Named moves, each a turn or a mirror, and the order they were made in; the first pair answered:
move Q_570:
[-53  43  31 -26 -21 -54  -2  -8 -41 -10] -> [-50  43  27 -28 -21 -51  -2  -4 -43 -10]
[ -2 -10   7   6 -19 -14 -10 -11 -41 -13] -> [  2  14   2  -7 -17   4  21   0 -48   7]
[ 18 -10 -34  -8  39  34  -5   0  49  20] -> [ 14 -23 -28   7  39  21 -22  -4  56  13]
move Q_60:
[-13   3  50  20   2 -33  -6  40  16   0] -> [ 11 -30  34  49  -8   0   2  25  -4 -21]
[ -7  34 -19 -22  -6 -10   5 -14  11  -4] -> [ 16  21 -19   0   3  27  18  -3  25   1]
[-16  31 -53 -21  18  -6   9  -6  38  20] -> [  6  -3 -61  19   2  21  12 -27   6   0]
[  6  35 -29 -20  -2 -21  31  -6  -8 -21] -> [ 12  29 -21 -16  18  11  40  14  19  -6]
move Q_660:
[ 44  -7  -1 -17  -1   6 -13  -7 -24  41] -> [ 32  14 -11 -35   2  14   9   0 -26  37]
[-13  48  -3 -42  17 -16  17   8  41  12] -> [ -5   4  40 -12  20 -48 -29  10  47  12]
[  1   8   4  28  -6  37  48  37   8 -22] -> [  6 -17  35  44  -3  15  22  41  14 -13]
Now pairs of rows:
(2 to 4 moves a pair)
[-44  15  36  26  -3 -30  16  10  32 -63] -> [-36  26  52  19 -20 -17  43  25 -35 -29]  Q_660 then Q_570 then Q_60 then Q_660
[ 47 -20  10   6  37  27  21  12   5  48] -> [  8  16  16 -35  49 -17  13   9  40  47]  Q_60 then Q_660 then Q_570 then Q_60
[ 20 -23 -30  -7  15 -45 -67 -32  -8 -19] -> [ 37   6 -63 -17  34  58  27  14 -11  18]  Q_60 then Q_60 then Q_570
[ 33 -23 -49 -31   1  -6 -73 -25  23  47] -> [ 40 -50 -36   6   8  24 -65  -1  49  35]  Q_570 then Q_660 then Q_570 then Q_60
[ 21  12 -45  -5  -9  44  29 -25 -46 -13] -> [-22  47 -23 -49  23  15  27   7  15  25]  Q_60 then Q_60 then Q_60 then Q_60
[-18  55  16 -62  29  -5  13  26 -29  40] -> [  2  35  12 -38  43  38  31  39  -9  41]  Q_60 then Q_60 then Q_60
[-21 -22  63  34 -40 -42 -19  33 -56  15] -> [-43  66 -12 -66  -8  -3  36  26  -8  38]  Q_660 then Q_660 then Q_60
[-31 -31  16  18 -11 -54 -36   4 -10 -35] -> [ -5 -46 -13  51 -26  12  -5   2 -49 -38]  Q_60 then Q_570 then Q_60
[-31  57  -3 -54  17 -32  12  -4 -16  16] -> [ 12 -51  48  48  22 -16 -15  16  36 -11]  Q_60 then Q_660 then Q_570
[ -4  29 -28 -21  32  21  15   2  60   7] -> [-11  52 -25 -34  20  12  19  -4  36  13]  Q_570 then Q_60 then Q_60 then Q_570
[ 41  -6 -10   0  14  46   7  -5 -24  27] -> [ 22 -11  30   0  -4 -17 -32  -4 -45  20]  Q_660 then Q_660 then Q_660 then Q_60
[ 34   6 -37 -33  43  -3 -20   7  41  24] -> [ 28 -30  31  10  25 -40 -44  29  25  18]  Q_60 then Q_660 then Q_660 then Q_660
[-16   9  13 -27  -3  -1  58  71  -9  -5] -> [ -9 -15  25 -19  18   8  47  75  16  -4]  Q_570 then Q_60 then Q_570
[-37 -23  60   1  14 -28 -22  27  58 -78] -> [-37  34 -13 -54 -30 -15  16 -28 -41 -84]  Q_60 then Q_660 then Q_570 then Q_60
[ 14 -52  19  82  -4 -26 -27  -2 -38 -13] -> [ 29 -38   7  84  -5  20  10  15 -52  -8]  Q_60 then Q_570 then Q_60 then Q_570
[-21  -3 -11  15 -33 -51 -28 -50  -8 -71] -> [ 12 -59   9  66 -25  -3 -12 -19  25 -50]  Q_660 then Q_60 then Q_660 then Q_60
[ 23  12   8 -69  15  28   7  22 -34  92] -> [ 57 -63  18   5  -9  20 -31  -4 -69  52]  Q_660 then Q_60 then Q_570
[-20  60  20 -19  16  -3  44  31   9  41] -> [  6 -17  18  10 -13 -73 -55 -37  -2   6]  Q_60 then Q_570 then Q_60 then Q_660
[-24  35  -8  -2  16  35  59  19   8  -6] -> [-43   5  10   8   1 -48 -18 -29  11 -49]  Q_60 then Q_60 then Q_570
